One turn moves every row onto another: examples first, then more rows asked:
meke: [-14  -8 -24  18   4  11   4  -2   4 -36  -6   0   9]
tavep: [ -4  -6  -9  21   4 -17   7  -5 -15 -30   7 -21  -6]
fabol: [  6  -5  -9  -4   1   2  17   7   3 -10 -12  -7  12]
komuk: [-14  -8  -6  17  17   7   2   1  16 -25  12  -5  -1]
refop: [  2  -5   9  16  13 -17   6  -2 -16 -19   9 -19  -8]
kaman: [ -8  -9 -21  28  14  10   2  -2  10 -29   4   0  -1]
mak: [ -1 -12  -9  34  23  15  -6   4   1 -30   2   6  -2]
kenaz: [ 17  -8 -18  11   3   8  12   8  -9 -14 -21   2  11]
Zodub: [ 11  -6  -9  30   9 -12   6  -6 -25 -23  -2 -12  -8]
Zum: [  2  -4  -9  19   5 -17  12  -7 -15 -21   4 -20  -7]
Mib: [-22  -8   0   3  10   7   1   3  10 -31   5  -7  10]
funit: [  4 -10   7  29  15 -11  -4   2 -26 -31   4 -13  -7]
zud: [ 21  -7   3  12   9   4   8   4 -10 -16 -24   7  16]
kupo: [-15 -10 -22  12   3  13   5  -1   7 -34  -3  -2   7]
vit: [ -8 -15  11  15  20  18 -11  11  -5 -33  -1   6   6]
fugak: [  4 -11   7  29  21 -14  -5   3 -23 -29   1 -12  -7]
zedi: [  9  -3   4  -3   4  -4  16   1   3 -12 -15  -3  16]
nema: [ -5  -7 -12  21   8 -20   8  -6 -11 -28   4 -21  -6]
gipo: [ 15  -4  -9   7   1   0  16   0  -3 -15 -23   2  16]
Vota: [ -3 -13 -10  29  15  17  -8   5 -10 -38 -11  10   9]
vud: [ -3 -15 -14  25  12  20  -5   4  -7 -37 -10   9   6]
ribuk: [ 11  -2 -18   7   4   9   9   8   0 -22 -22   8  13]
vab: [  7  16   5  25   1  -2   2   6  -6 -41 -20  -4   8]
tam: [  4  -8 -10  32   7 -12   3  -3 -24 -32   0 -14  -8]
bemiv: [  2   0  -7  -7   4   3  12   9   9 -17 -12   1  13]
kom: [ 16  -5   0   9  14  12   0  15  -7 -21 -21  13  12]
mir: [ 19 -11   5  11  15  10   3  15 -14 -13 -19   6  11]
lale: [ -5  -9   7  16  16 -20   1   1 -12 -26   8 -21  -6]
Sisif: [-19 -11   3   2  12  10  -1   5   9 -30   5  -5   7]
Taka: [ -4  -8   8  18  11 -16   1   1 -17 -28  10 -21  -7]
tigi: [-11 -13  15  14  22  13 -11  10  -3 -33   0   4   9]
Nudo: [  6  16  16  20   4  -3  -1   9  -6 -39 -17  -5   8]
segef: [ 10  -8   8  27  16 -12   1   0 -26 -21   3 -12  -8]
zil: [ 9 -9 13 -4 12  4  8 14 -3 -9 -9 -4 12]
sapi: [ 15  -6  16   2  12   0   8   7  -5 -12 -17   3  16]
beru: [  5  -9 -13  34  13 -15   1  -3 -21 -31  -4 -12  -7]
Rel: [ -8 -12   6  23  26  11  -7   7   7 -26  10   1  -2]
Seten: [  1  18  14  14   1  -6   4   6   1 -38 -13 -10   8]
Vipig: [  2  18   2  18  -3  -5   7   4   0 -40 -17  -9   8]
geg: [  7  -3  12  -5  14   6   2  16   2 -17 -12   5  13]

kom goes to ribuk
gipo goes to zedi
Now find these:
Zum goes to refop
fabol goes to zil
meke goes to Mib
Sisif goes to vit
lale goes to fugak
Vipig goes to Seten
mak goes to kaman
Taka goes to funit

One turn moves every row onto another: examples first, then more rows asked:
tefi: [  5   9  -1 -11  -1   1  15 -22   6  -6  -1   5  -4]
saro: [  7  -6   5  11  -1   5   2   5 -14 -23  -3  -6  -6]
valof: [-12  -1   3  10 -20  11  -1   1 -13   1  -2  16  -8]
pote: [ -7   8  -1  -8   7 -12   0   9  24   9  -1   1  -7]
sek: [-21   5  -3   8   7  -9  -5   6  -5   0  -5  -6 -16]
rali: [  9  -5  -4  -4  -3 -12 -19  -4   3  14  11  -8 -10]
kof: [-12  -6 -11  -4   7   3 -26  12   8   3   1   7   8]
Mepa: [  7 -23   3  10  -3  10  15  -8  -3  -2   6  15  -1]
pez: [ 11   9  -3 -12  -9 -10  -8  20   0   2   6  12   2]
Nabo: [-20  -2 -18   1  -1  -4   6  -3   3  -1   1 -11  16]
fulo: [ 12 -15  -1   0  17  -6  -3  -8   2  -9   0   3 -19]
tikog: [-10  -8   5  15   2   2 -25   0   2   2  -5  17  -7]
zuro: [ 20   6   2  -9   7   7   3 -11  -1 -10  -9  12  -6]
Sotis: [ 25   0  -5  -8   4  -8 -11  -5   2  -3   0   1 -14]
Lodir: [ 12   1   0  -7  15   3   2  18 -16  -5   4   0  -6]
bik: [11  2 23 -1 -1  4 16  5  7  0  2  2 -1]
mafi: [-17  -1  14   4   8  13  -5  -8  -7  12   3   7   8]
zar: [ -4 -14 -14  16   8   3   2  -6   3 -19 -12   4   6]
Beko: [-18 -14 -12   5   5   5  15 -10  12  -7  -3   0   4]
Tef: [-13  -3  -4  10 -16   1  10 -13 -16  -1   1  -1  -6]
tib: [ -2   7  -3  14  -8 -27   2  -1   0  -7  -5   5   9]
Vufur: [ -2 -18 -10   7  11  -5  14  15 -11   8  -6   0   0]
tusod: [ 11  -7 -15  11  -8  -6   3  -8   9 -14  -7  -2  16]
Suz: [ -2  -4 -28   6  -3   5   8   4  -8  11  -3   9  11]
beg: [  9  -6  10   9 -16  13   8   3  -1  -4   3  23  -4]
lan: [  8 -21  -9 -13   2   4  -4   9  14   4  16   6   4]
nuso: [ 10 -13  -8   6   3 -10   7   3  23  -5   2  -8  11]
kagis: [ -1   7  10  -2   7  17   4 -14  -8  -3  -8  14   7]
vus: [ -7 -13  -8 -10  -4   3  -7  -7  15  11   9  17 -15]
ved: [ 12  -9 -11   4  -3 -11 -21  -8 -13   5   1  -5   3]
damos: [-8 -5 10  7 24 11 -5  3  9 12  1  3  4]
bafal: [ -9   3  -1 -16  -9  -9  -3  16   8  11   6   8 -12]
Gane: [20 -2  6  2 -2  2 -3 19 -1 -7  5 21  0]
Dores: [-12   0  15   6  -4   7   8  -3  13 -13  -8   0 -11]
fod: [ 14   9 -11  -8  -4  -8  -8   6  12   7  -1  10  18]
vid: [ -6  19  -3   3  10   7  -6  -8 -13  -3  -7   3  11]
Tuz: [ -1 -11   4   3  -5 -21  23   3   4   4  -3  -2   2]
fudes: [ 18 -10  -9  -7 -15   3   4   1  -9  -9  12  -4   7]
Zev: [ -6  -8 -13   7  13 -11  -3  12   8  -3   1 -14  12]
Gaz: [  4   4 -20 -19  -8   0  -4   0 -12   6  10   6  -3]
regi: [ -2  -2 -20   9   0   4  10  -4  20   6   3  21   3]
pobav: [-21  11  -1  -2 -13   4 -11  -5  12  -1  -8   3   7]
dimeg: [ 20 -13  -6   8   9   4  -8   8  -4  -4   0  19  14]
sop: [ -3   2  -9  21  11 -12  -4   4  14  -9  -2  19  -1]
Lepu: [  0  10  15  12 -19   1  -8  -6  -3   2  -7   7  10]
Beti: [-12  -7   7   2   1  -1 -14  -5   1  22  14  -5  -1]
Biki: [-21  -3   1   1  -6   1  -7  13  -5   7  -1  11 -19]
rugup: [  2  -9   2  -2  -8   0  -3 -12  12  24   8  -3  10]

pote goes to fod
sop goes to regi
tefi goes to vid
Now find these:
Beti goes to rali
vus goes to Gaz
beg goes to valof
kof goes to lan
Zev goes to nuso

